[110 116 129 133 133 147 147 146 147 147]  mepom
[159 174 118 121  85 118 137 110 115 127]  nerud
[ 86 129 137 101  96  86 137  86 137  86]  digi
[166 121  76 137 114 103 143 121 113 179]  fona
[135 128 101 158 143 112 139 126 119 176]  Daded
places digi: [86] => 1 6 8 10
places mepom: [147] => 6 7 9 10
asked: [136 128 102 159 143 112 138 127 119 176] => Daded

[116 205  67 215] = mepom
[186  53 158 166] = digi
[121  45 211 112] = fona
asked: [188  54 159 162] => digi

[233  94 139 172 103 155  92  81 124 138 138 122 195 129 155 208 158 147
  99 117 161 179 119 143] = nerud
[112 207 147 114 115 141  82 112 147 106 171 129 119 139  99 145 132 133
  82 101  74  97 141 100] = fona
[195 127 122 155 115 201 118  91 124  97 211  89 194 106 143 118 124 103
 110 138 113 156 120  94] = zez
[169 164 123 150  95 127  96  85 131  95 197 158 118  93  48 169 104  95
  88  97 115 130 156  94] = sez
[139 104 123 130 116  96 124 130 123 136  86 131 136 163 128 148 126 144
 129 145 142 142 139 122] = mepom
[105 130 120 100 105 109 147 100 131 101 148 125 138 126 110  96 100 109
 132 135 126 141  98 107] = digi
[121 126 136 134 153 155 129 155 127 150 106 127 117 128 157 130 150 144
 135 125 129 112 133 153] = dum
places dum: [155] => 6 8
asked: [139 106 123 130 116  96 125 129 122 135  86 130 136 163 128 148 125 145
 129 144 142 143 139 122] => mepom

[108 100  70 218 119 204 158 149 107 152  53  89 150  98]  bov
[166  96  46 114 140 193 140 172  98  99  69 118 185 157]  nerud
[123  91 115  36 182 133  61  98 191 131 102 158 173 163]  Lino
asked: [124  91 114  36 182 133  61  98 191 131 103 158 173 163] => Lino
asked: [165  95  46 114 141 192 141 172  98  99  69 119 184 157] => nerud

[130 138 105 109 130  82 148 115  83 170 104 114 136  96 107  97 151 139
 125 102 117 115] : Lino
[133 138 137 143 125 104 123 133  76 137 127 114 168 123 127 182 132 162
 115 113 210 149] : Daded
[111 134 117 123 155  67  67 146  67 163 113 129 139 106 131 122 141 175
 140  67 143 140] : fona
[111 134 137 123 125  80 122 146  67 163 113 129 139 106 131 122 141 175
 140  96 143 140] : dum
asked: [136 138 136 142 123 103 124 133  77 138 125 114 169 123 129 182 134 162
 116 114 210 150] => Daded
asked: [131 138 105 109 130  82 148 115  83 171 104 114 136  96 108  97 151 139
 124 101 118 115] => Lino
places Lino: [115] => 8 22
places fona: [67] => 6 7 9 20

[134 154 140 105 127 120 111 130 122 139 135 151 126 105 131]  nerud
[120 135 113 129 149 134 127 131 125 131 138 122 118 133 108]  mepom
[147 186 132  83 132 109 132 129 114  83  83 133 130  74 132]  dum
[130  47 139 180  82 131 172 115 151  96  89  87 159 168 168]  bov
places dum: [132] => 3 5 7 15
asked: [134 154 139 105 128 120 110 130 122 139 135 151 126 104 131] => nerud

[192  89 126 219 196 195 198 196 203  95 192  91 202 127 202 108  91] -> sez
[197  98 174 196 198 198 198 198 199  98 197  98 198 173 198 100  98] -> digi
[101 153  49 146 107 106 110 107 117 163 101 157 115  53 115 178 157] -> zez
[140 113 120 150 142 142 143 142 144 116 140 114 144 120 144 120 114] -> dum
[117 127 121 116 117 117 117 117 117 127 117 127 117 121 117 127 115] -> Lino
[224  71 175 232 226 226 227 226 229  74 224  72 229 174 229  81  72] -> fona
[147 103 146 140 147 147 146 147 145 102 147 103 146 145 146 101 103] -> Tem
[190 106 144 207 193 192 194 193 197 110 190 107 197 145 197 118 107] -> vek
[116 114  92 132 118 118 119 118 122 118 116 116 121  93 121 124 116] -> Daded
[114 129 129 129 114 114 114 114 114 114 114 129 114 114 114 129 129] -> nerud
[124 152  89 153 128 127 130 128 135 158 124 154 134  91 134 168 154] -> mepom
[155 139 210 114 149 150 147 150 140 131 155 136 142 207 142 116 136] -> bov
asked: [147 103 146 140 148 147 146 146 145 102 147 103 145 145 146 101 103] => Tem
places nerud: [114] => 1 5 6 7 8 9 10 11 13 14 15

[129 169  89 149  74 170 130 148  58 128  80 139 142 171 164 139 106 168
 163 155 134 179 105  88 147 134 110] : vek
[166 163 151 116 172 207  98 146 191 140 163 220  80 218  22  41 162 100
  96 108  62 104  30  69 119 129  86] : sez
[102 163 104 111 181 120 122 115 139 133 127 164  90 174 100 109 123 149
 139 166 127 158 144 127  78 116  95] : bov
[113 121 121 136 109 102 141 129 120 125 108 120 149  92 162 166 120 134
 134 142 144 131 158 151 139 129 148] : mepom
[ 93 194 109 135 205  75 121  89 186 135 125 139  76 149  69 109 144 175
 110 193  81 142 137 120  79 136 110] : digi
[124 117 128 137 137 107 119 106 111 135 134 130 126 113 144 119 134 145
 137 126 132 123 145 133 124 133 129] : Lino
[128 126 133 127 122 130 129 131 128 132 121 123 132 125 137 136 127 123
 130 124 128 123 126 131 136 127 132] : dum
asked: [113 122 122 137 109 102 141 129 120 125 108 120 148  93 162 166 120 133
 134 142 143 131 158 152 138 129 148] => mepom
places Lino: [119] => 7 16
asked: [129 169  89 149  75 169 129 149  58 128  81 139 142 171 164 139 105 168
 163 155 134 179 106  87 148 133 110] => vek
places bov: [127] => 11 21 24
asked: [123 116 128 137 136 107 120 107 111 134 134 128 127 112 143 118 133 145
 137 125 133 122 144 133 123 133 129] => Lino

